Each path below is one point turned by a fixed rotation once a step. After each direction that follows a path, write how fast that rotation turns it, in degrees each step (0 if it stays still).
Each turn is a multiple of 5 degrees from 10 to 175, or 0.
Rotation 1:
[-26.0 -11.6  -1.5  -4.0  -5.3 -19.3   6.0  18.6 -10.6  11.3  -1.7  -9.6
   2.4  -5.4   7.8  -2.4  -3.2 -18.9  21.3 -31.4  20.3   4.3  30.2 -27.1
 -14.3  25.8  20.3  27.1   1.5 -14.3   3.3  -5.5   3.7  13.1  -4.8 -15.9
 -21.6  -6.4  15.0   7.6  21.2 -25.4   0.7   3.0  -6.1   0.5   4.0   2.6
  -1.5   8.3 -32.9  19.9 -19.1  21.5  -2.7 -17.2  -7.8  11.4 -13.1]
[-27.1 -19.0   0.4  -5.2   3.6 -18.7  -2.9  10.4 -20.3  20.8   1.3   0.9
   5.2 -14.4  10.6  -0.8   4.7 -14.6  20.6 -16.7  17.6  10.5  12.6 -39.1
 -14.8  42.1  11.1  21.1   0.7 -16.3   4.3  15.3   3.5   8.0   8.2 -19.2
 -18.1 -12.4  25.5  -3.7   7.6 -24.1   4.3   4.5   2.4   3.1   4.8  -3.0
  -2.5   5.1 -19.2  16.6 -23.3  19.5   0.3 -21.0 -11.4   5.7  -9.1]
[-27.1 -21.8  -5.8  -9.6  -0.7 -17.7  -5.4  18.9 -12.7   5.3  11.7  -0.1
  -3.6  -4.2   7.1  -5.8   7.9 -17.1  28.9 -23.5  21.3   1.1  17.4 -33.5
  -7.0  31.1   6.6  27.2   4.0 -15.9   0.1   2.4 -13.8  10.6  10.2 -21.0
 -15.4  -3.0  16.4  12.3   9.9  -7.0  -1.0   6.8 -13.5  -1.2   4.6  -9.5
  -1.8  11.5 -32.9  26.3 -17.7  22.9 -10.8 -20.9  -0.1   9.7 -18.3]
[-32.3 -11.0  -3.9  -4.6  -3.0 -16.5   8.8  22.0 -14.8  11.4  -1.9  -5.5
   6.2 -16.9   6.4   1.6  -5.3 -19.1  20.9 -29.1  20.4   9.1  24.7 -28.6
 -16.4  29.5  19.2  25.4  -0.6 -14.2   6.4  -3.5   7.0  12.2  -3.3 -12.9
 -16.6  -7.2  15.2   2.3  15.4 -28.0   2.5   2.5  -5.4  -2.7  -2.9   2.9
  -0.3   4.5 -25.9  19.1 -19.8  21.6   1.3 -16.1  -7.2  10.2 -11.6]
[-27.7 -22.1  -3.6  -4.9   3.3 -18.0  -5.5   9.1 -18.6  19.9   4.7   2.7
   1.0 -12.9  15.2  -1.0  11.1 -10.3  20.7 -18.9  14.6   3.2  13.7 -36.7
 -16.1  39.5   7.0  21.4   4.5 -16.7   3.2  12.5  -0.8  12.1   7.7 -24.3
 -19.8 -11.9  25.5   1.9   9.9 -19.8   3.3   7.2   0.4  10.4   2.5  -5.6
  -6.2   8.6 -21.1  20.1 -26.2  16.8  -2.3 -19.4  -9.1   8.0 -10.6]
[-25.1 -17.7  -4.6  -7.9  -3.8 -16.2  -6.0  18.6 -15.6   9.4   6.2  -4.5
  -2.1  -3.6   2.6 -10.4   3.0 -22.0  31.4 -27.1  25.5   5.6  20.4 -35.4
  -5.5  33.4  10.9  26.4  -0.3 -13.8   4.7  -2.9  -7.3   6.1  12.1 -16.3
 -15.5  -3.9  15.8   9.9  11.1 -10.1   1.6   8.5  -9.0  -1.7   7.4  -7.5
   1.2   7.1 -30.8  22.7 -17.2  26.4  -9.6 -15.8  -1.5   7.8 -11.7]
[-36.1 -15.9  -2.5  -6.2  -0.1 -15.8  11.8  20.6 -16.6  12.8   1.4  -4.0
   7.5 -16.5  10.4   3.7  -4.2 -18.1  19.2 -25.1  22.8   8.8  20.8 -26.4
 -19.7  32.3  16.5  25.3   1.3 -13.0   0.6   0.5   6.0  14.1  -6.1 -17.0
 -13.9  -8.2  16.0  -0.4  10.8 -25.3   5.1  -0.8  -6.9   0.1  -2.0  -0.7
  -0.5   4.6 -23.0  17.2 -23.5  16.0   6.6 -16.9  -7.8  11.3 -14.3]
[-23.3 -16.4  -3.3  -5.1  -2.1 -21.7 -10.9   8.8 -13.9  19.5   3.3  -0.8
  -4.1  -8.7  16.1  -4.4  15.7 -11.0  20.0 -21.2  17.7   1.8  20.8 -37.7
 -13.5  33.5   9.7  25.7   2.9 -19.0   2.7  12.4  -4.7   8.6   7.5 -24.3
 -24.4 -10.2  27.0   3.1  12.4 -20.7   3.5  12.0  -1.3   7.2   5.1  -2.6
  -3.1  14.3 -27.6  21.7 -22.3  18.6  -6.5 -18.6  -8.1   8.3 -11.0]
[-27.5 -15.6  -5.2  -5.9   1.1 -17.6   1.3  19.9 -21.4   5.7   4.9  -5.5
   1.8  -4.0  -0.7  -3.1   1.1 -20.1  29.0 -28.4  21.6  13.6  19.9 -34.7
  -4.8  37.6  14.4  26.6   0.4 -13.5   6.1  -3.7  -4.9   2.3  12.3 -10.5
 -11.7  -5.7  15.4   8.4   8.0 -14.2   5.2   3.9  -9.8  -8.4   8.8  -8.7
   2.0   3.6 -25.2  21.2 -19.4  23.5  -7.9 -15.6  -6.1   5.6 -15.3]
[-35.3 -18.0  -2.4  -6.2   1.7 -17.8   9.4  15.8 -14.1  12.3   3.7  -1.2
   1.7 -14.5  17.3   6.7  -0.5 -17.9  18.6 -24.1  20.6   2.6  17.5 -24.3
 -22.2  31.1  13.8  26.4   4.6 -15.0   0.2   2.6   1.3  17.4  -6.4 -25.4
 -15.5  -6.4  19.7   6.2   7.5 -23.4  -0.3   2.4  -7.4   1.6  -1.5  -0.3
   0.4   5.7 -24.1  17.8 -23.5  13.0   4.4 -21.9  -6.2  16.1 -12.4]
[-19.3 -10.9  -1.4  -2.8  -1.9 -18.8 -12.2  12.1 -13.3  17.9  -2.2  -6.4
  -2.5  -4.3   8.1  -5.7  12.6 -10.2  20.1 -22.7  17.9   2.0  24.1 -36.6
  -7.9  31.9   9.5  27.5  -1.5 -18.1   6.6  10.8  -3.3   5.5  12.8 -17.4
 -29.1  -9.5  22.7   2.6  17.6 -22.1   4.7   8.6  -0.8   3.7   9.0  -3.5
  -2.8  12.2 -27.2  20.5 -18.2  23.2 -10.8 -17.3  -8.9   8.0  -9.9]
[-35.3 -22.2  -1.7 -10.2   3.6 -17.4   1.3  18.9 -23.8   4.8   9.0  -2.5
   3.2 -10.5   0.6  -0.5  -2.6 -21.2  30.6 -23.5  23.6  17.3  14.2 -36.0
  -7.6  39.7   8.9  23.4  -1.0 -11.8   5.6   3.0  -3.0   5.7   8.7 -14.8
  -5.6  -7.0  15.5   4.1   2.6 -14.1   5.1   0.7  -5.4  -7.4   5.7  -4.9
   2.2   3.2 -25.5  17.5 -20.9  22.8  -4.8 -19.4  -9.1   9.0 -16.0]
[-27.4 -17.9  -3.8  -8.3  -3.9 -15.6   1.6  17.3  -9.5  13.5   4.6  -4.3
  -0.4 -12.0  15.3   2.0   5.1 -14.9  17.6 -28.9  20.2  -3.7  16.1 -25.1
 -22.2  27.3  15.0  28.2   6.3 -17.3  -0.2   1.2   0.3  20.8  -7.3 -26.0
 -21.8  -6.5  18.3   8.2  15.4 -21.1  -2.1   6.3 -10.6   4.4  -0.1  -1.6
  -2.0   9.7 -26.8  19.5 -23.4  17.2  -0.3 -20.0  -3.3  14.2 -12.1]
Directions:
[ 0.5  4.0  0.5  3.1 -2.1 -1.3  2.5 -2.1  2.8  5.1 -5.5 -1.5  1.8 -3.3
  4.5  2.2 -0.5  3.2 -6.4 -1.4 -2.7 -2.7  3.6  2.5 -4.2 -3.6  3.9  1.2
 -1.4 -1.9 -1.0  1.8  6.9  2.5 -6.6 -1.7 -6.4 -1.1  2.4 -3.0  5.9 -7.2
  0.4 -0.2  3.7  4.7 -2.9  4.6 -2.3  1.3  1.8 -1.3 -2.3 -2.6  3.6  0.4
 -1.7  2.4  2.4] => 120
[ 0.0 -4.8 -0.3 -2.8  2.4  0.8 -4.5 -2.2  4.9  1.4  4.7  2.7 -2.6  0.8
  6.9  1.8  6.9  1.6 -2.3  2.8 -1.1 -6.9 -4.3  1.6 -3.5 -0.2 -4.1  0.5
  5.1 -1.2 -3.1  3.2 -4.8  4.7 -2.7 -7.4 -1.2  0.2  2.4  2.3 -2.0  3.9
 -4.2  2.0 -2.9  5.0 -1.9 -2.2 -1.7  3.9 -1.0  1.1 -0.8 -4.0 -0.5 -2.7
  3.3  2.4 -0.9] => 140
[-1.9 -7.7  5.1  4.6 -2.0  0.4  1.5  2.8  3.9  0.0 -4.6 -2.3 -0.2 -7.0
 -1.1 -2.1  2.5  4.2 -3.1  1.9 -2.4  0.2  1.3  2.1  0.2  5.5  2.1  1.1
 -2.0  4.6 -1.3 -0.4 -1.6  4.6  1.6  6.6 -6.7  5.6  2.4  1.2 -3.2  6.5
  1.0  1.3 -1.5 -0.5  2.8  4.6  2.2 -1.6 -3.9 -0.8  2.2 -1.4  2.0 -3.5
  0.0 -5.1 -2.4] => 0
